Landscape: points and heights
supe: [ 13  15  39  -5  -9   1  -5  44   2  -9 -12   9] | 63
batef: [ -1 -20 -27  -2   1   2   6 -42   2  -1  10  -6] | 69
Morep: [ -4 -15 -27   1   3   1   8 -38   0  -1   8  -5] | 23
Zipa: [ 15  17  43   3 -11   2  -2  46   9 -11 -12   3] | 88
totil: [ -4 -13 -26   1   3   0   7 -38   0   0   8  -5] | 25
liv: [ -4 -14 -26   2   2   0   7 -37  -1   0   9  -4] | 26
Vuz: [ 11  14  34  -9  -7  -1  -5  44  -4  -8 -13  13] | 63
vuk: [ -8  -3 -22   1   2  -5   2 -24  -6   5  12  -3] | 54
kisu: [-12   7 -23  -7  15 -23   1   6 -15  15  11   6] | 93
sog: [-12   6 -14  -4  12 -19  -4  14  -8   6  10   6] | 63
ruto: [-12   7 -25  -7  15 -24   3   5 -16  17  10   6] | 99
pel: [ -4 -14 -26   1   3   0   8 -39   0  -1   9  -5] | 24
fep: [ -5 -11 -25   2   3  -1   6 -35  -1   1   9  -4] | 34
Fut: [-12   7 -25  -7  15 -24   2   4 -16  17  10   5] | 98
Vabuk: [ -6 -10 -24   3   3  -1   7 -34  -1  -1   9  -5] | 35
puv: [-12   5 -28  -8   3 -11   4 -11 -16  19  17   1] | 57
fezi: [ 18   6  42   6  -8   8  -2  31  20 -18 -21   3] | 76
Lag: [  2  -9   7   9   1  22  -1 -22   4  -4 -13 -14] | 21
Losu: [-12   6 -29  -9   5 -13   5 -10 -17  21  17   2] | 76
Kenel: [ 21  -1  34   9 -15  21  -2   9  28 -17 -28  -1] | 69
tubap: [ -9  -4 -26  -3   2  -5   5 -24  -9  10  15  -3] | 55
Bar: [ -2 -19 -26   0   1   2   7 -41   3  -2  10  -6] | 62
mab: [ 22  -2  38  10 -12  17  -1  16  29 -20 -28  -1] | 77
vuket: [-8  3  1  0  3 -3 -8 10 -6  5  5  1] | 43
kupav: [-10   4  -3  -6   8 -15  -5  31  -7   0   1  13] | 68
fize: [-7  2  2  1  4  0 -8  7 -6  4  3  0] | 46
lur: [  3  -7  19   7  -3  18  -5   1   4  -7 -18  -3] | 19
fuvom: [ 18   9  44   8  -9   5  -1  35  20 -17 -20   1] | 86
fesom: [ -2 -22 -29  -4   1   1   7 -42   1   0   9  -5] | 81
Fikar: [  7   2  30   0  -5  11  -7  24   4  -6 -13   6] | 49
Pida: [ -2 -20 -29  -3   1   0   7 -41   1   0   9  -5] | 66
Tefu: [ 20  -2  29   9 -21  29  -2   1  25 -13 -26  -6] | 91
Kelu: [-11   4 -13   1   4  -8  -5  -3  -6   7  12  -2] | 50
Pim: [-11   4 -22  -3   3 -10   0 -11 -11  13  17  -2] | 48
firus: [ 15  12  40  -1  -9   5  -5  39  10 -10 -13   7] | 67
pil: [ 13  16  41  -2 -10   1  -5  45   4 -10 -11   7] | 74
nep: [-11   2 -29  -8   0  -7   6 -16 -16  19  19   0] | 59
Meli: [ 14  18  41   1 -10   2  -4  46   7 -11 -11   5] | 84
sepud: [ 0  3 20 -5  1  3 -9 31 -6  1 -6  9] | 35
fomug: [-12   4 -25  -6   3 -10   2 -12 -14  16  18   0] | 44
kibi: [  1  -8  10   9   0  19  -3 -14   2  -5 -15  -9] | 0
bonup: [  0 -13 -22   9   2   7   6 -38   9  -3   9 -11] | 60
nozi: [  4  -9   6  10   1  26   0 -25   5  -3 -11 -17] | 46
kez: [-12   6 -19  -2   5 -13  -3  -4 -10  12  15   0] | 49
leso: [ 4  6 27 -6 -1  2 -8 38 -7 -2 -9 12] | 38
lilun: [ -4 -16 -28  -2   2   0   8 -39  -1   1   9  -4] | 29
vufu: [-11   5  -7  -3   8 -14  -7  19  -7   4   7   7] | 48
Nebub: [  5  -9   1  10   3  26   2 -31   7  -1  -6 -21] | 74
sobul: [ -4  -9 -21   7   3   2   4 -35   4  -3   6  -8] | 34
bod: [-12   7 -25  -7  11 -20   2   0 -16  17  12   4] | 89
Gimos: [ 15  15  44   6 -10   4  -3  42  15 -12 -13   0] | 88
rul: [-12   6 -20  -3   8 -15  -2  -2 -11  12  14   1] | 52
lole: [ -8  -4 -22   2   2  -4   3 -25  -4   3  10  -4] | 52
tapez: [ 18   9  43   8  -9   6  -1  34  20 -17 -20   2] | 83
Ronog: [ 14  12  41  -1  -9   5  -6  39   9 -10 -12   6] | 68
Mibe: [ 14  20  42   2 -10   1  -2  48   6 -11 -12   4] | 93
fid: [-4  3 14 -3  3  2 -9 25 -7  1 -2  6] | 36
Gumoz: [ 21   2  41   9  -8  10  -1  23  26 -21 -27   2] | 72
Zus: [ -8   4   3  -5   5 -10  -7  32  -8   1  -1  13] | 56
Bem: [-12   6 -29  -8   3 -12   5 -11 -18  21  17   1] | 67
Ravu: [  5  -1  26   2  -3  13  -7  19   3  -5 -13   4] | 47
nisi: [ -6 -12 -31  -9   2  -3   9 -31  -7   9  11  -2] | 70
mave: [ -6 -10 -28  -2   3  -2   7 -33  -4   4  10  -4] | 40
Bottom of the valley
From each row below, which row is at the bottom of the valley it runs down into?
Kelu  drains to sepud
rul  drains to fomug
sog  drains to sepud
liv  drains to Morep
puv  drains to fomug
fize  drains to sepud
Ravu  drains to kibi
bod  drains to fomug
vuk  drains to Morep
tubap  drains to Morep
